In the rows, zero is written as 128.
Y: several groups of rows, each row roughly a mix of its group's hidden directions; one row fits no group
Y (105 x 10)
[[136 111 143 134 142 124 132  78  92 153]
 [ 98 154 140 115 120  89 141 168 122 121]
 [114 170 133 143 138 118 162 137  93 148]
 [128 143 134 157 139  90 150  85 144 124]
 [107 159 146 136 126 126 121  98 142  80]
 [123 142 151 175 133 125  97 142 161 127]
 [152  87 120  99 102 139 107  99 130 123]
 [114 109 128 127 133 119  77 136 170 140]
 [112  97 162 124 145  98 124  92 112 140]
 [129 137 144  94 123 152 146 180 134 136]
 [103 151 133 145 142 124 103  79 104 121]
 [139 135 109 135  73 112 160 134 139 114]
 [108 101 106 162 126 118 101 108 161 119]
 [114 137 164 103 124 162 136 133 166 110]
 [149 133 140  87  90 113 137 135 129  94]
 [103 150 163 169 149 117 119 142 148 128]
 [103 131 123 102 162 158 134 167 135 114]
 [141 106 118  78 109 125 101 123 101 116]
 [141 101 126  88 143 137  88 120 137 155]
 [142 158 100 104 127  90 150 127 105 147]
 [115 107 175 130 118 133  81 136 132 130]
 [146 149  95 171 125 115 108 130 159 121]
 [114 128 130 145  64 122 137 112 145 119]
 [155 122 131 129 106 138 162  92  93 113]
 [168 116 111 102 135 115  93 143 119 157]
 [ 96 106 118 111 134 117 135 158  81 131]
 [106 148 118 161 161 135 100 131  98 110]
 [165 134 129 169 161 134 102 144 120 121]
 [144 123  81 142 130 122 109 113 170 114]
 [167 147 143 136 118 133 151  90 146 154]
 [128 124  98 153  82 109 161 124 129 118]
 [152 139 108 102  96 115 124 168 103 127]
 [145 108 150 109 109 123 149  98 169 145]
 [142 120 104 138  81  90 126 117 105 132]
 [ 88 126 121 139 149 132 132 177 143 108]
 [102 144 158 156 121 104 101 151 101 131]
 [110 100 160 130 146 112 126  79 132 137]
 [166 116 155 158 154 131 133 118 161 139]
 [131 166 100 119 107 129 124 140  79 129]
 [129  98 145 147 112 114 109 150 102  86]
 [128  84 116  96 106 136 166 137 133 123]
 [122 184 145 112 125 134 140 102 146 146]
 [146 128 120 106 137 116  89 130 179 138]
 [143 154 124  94 118 112 172 126 107 150]
 [161 169 136 112 103 101 111 134 125 105]
 [125 154 144 109 146 136 175 140  94 122]
 [130 109 138 160 110 149  91 144 158 149]
 [133 155 130 110  93  95 152 106 102 120]
 [110 113  98 116 131 133 159  93 134 166]
 [ 89 149 144 148 162 135 136 163 132 118]
 [102 150 112 165 160 122 136  94 118 130]
 [ 79 167 110 114 108 133 145 129 122 121]
 [126 116 150  95 119 164 118 165 104 140]
 [123 145 157 124 167 138 150 119 144  87]
 [ 93 103 139 152 155 137 103 107 123  99]
 [136 167 120 139 127 103 103  98 112 161]
 [124 127 123 137 129 151 142 154 187 116]
 [144 109  94 130 117 103 114  87 156 129]
 [108 133 123 127 147 155 161 118 143 176]
 [135 151 143 143 120 114 176 114  93 142]
 [151 122  87 131 123 164 103 156 120 111]
 [163 126 150 132  97 106 128  91 124 155]
 [111 133  81 120 127 118 152 150 114 165]
 [130 133 145 164 128  99 143  90 154 148]
 [125 174 128 120 106 118 139  90 101 142]
 [126 169 136 117 135 151 130 116 162 166]
 [123 133  99 158  98 114 164 120 121 158]
 [138 154 123 122 140 128 152 134 112 186]
 [ 82 114 115 131 147 132 124 172 126 107]
 [169 127 108 116 107 139 143 174 131 136]
 [103 111  94 135 135 142  93 160 152 125]
 [102  99 147 118 114 105 133 108 114 172]
 [141 112  92 121 108 131 177 145 145 138]
 [131 110 143 132 135 120  85  77 132 115]
 [130 115 116 117 185 143 145 144 116 153]
 [152 132 138 128 113 143 134  83 173 136]
 [104 138 106 137 166 105 144 113 164 113]
 [ 89 130  91 113 120 150 134 147  94 121]
 [173 122 123 120 109 116 113 176 127 120]
 [154 144 112 108 127 120 131 136 154  74]
 [111  97 112 111 132 121 119 162  81 124]
 [ 99 147  88 143 153 124 124 161 133 108]
 [ 96 152 145 133 137 152 157 108 139 164]
 [ 89 132 129 136 138  95 101 152 140 159]
 [134 162 153 167 152 126 136 115 162 129]
 [126 110 106 112 174 132 136 117 109 167]
 [140 144 145 152 109 100 158  99 101 147]
 [169 107 153 105 107  95 120 114 132 140]
 [128 113 165  97 143 151 166 110 134 138]
 [101  74 131 137 119 141 149 135 125 100]
 [128 110 155 114 101  98 107  99  95 131]
 [101 119 144 152 157 135 136 139 176 116]
 [115 153 141 114 121 121 120  91 143  80]
 [125 107 131  82 138 160 110 142 124  97]
 [116  93 127 134 154 147 168 159 116 126]
 [123 132  97  95 136 132 122 169 139 164]
 [136 149 144 179 125 114 128 124 158 154]
 [164  99  93 112 144 119 105 148 136 111]
 [ 69 132 141 120 134 109 145 147 145 117]
 [182 100 116 116 109 143 121 142 149 130]
 [ 75 125  95 117 125 159 135 131 120 116]
 [118 124  87 130 151 136 171 110 138 152]
 [ 87 134 150 145 165 158 148 118 135 126]
 [ 96 136 149 179 105 127 126 118 112 143]
 [ 86 163 121 132 133 112 134 165 108 115]]

one row of each group, then the others: which group is each in?
[144 116 166 151 152 108 111 114 165 122] | D
[166 125 139  72 123 126 131 105 123 122] | M
[ 93 114 121 130 175 147 145  99 127 137] | Z

[ 98 131 166 143 110 158 139 135 156 105] | Z
[145  91 124 117 121 156 136  81 136 146] | D
[138 163 124 144 136 115 136 184 114 125] | D
[118  79 140 137 123 122 116 141 105  88] | Z
[118 100 122 169 111 116 133  83 138 131] | M
[113  80 107 125 121 126 127  84 140 117] | M
[124  96 156 108 130  83 119 123  99 137] | D
[152 113 113 123 129 142 165 155  95 158] | D
[136 128 170 173 123 130 111 111 156 124] | M
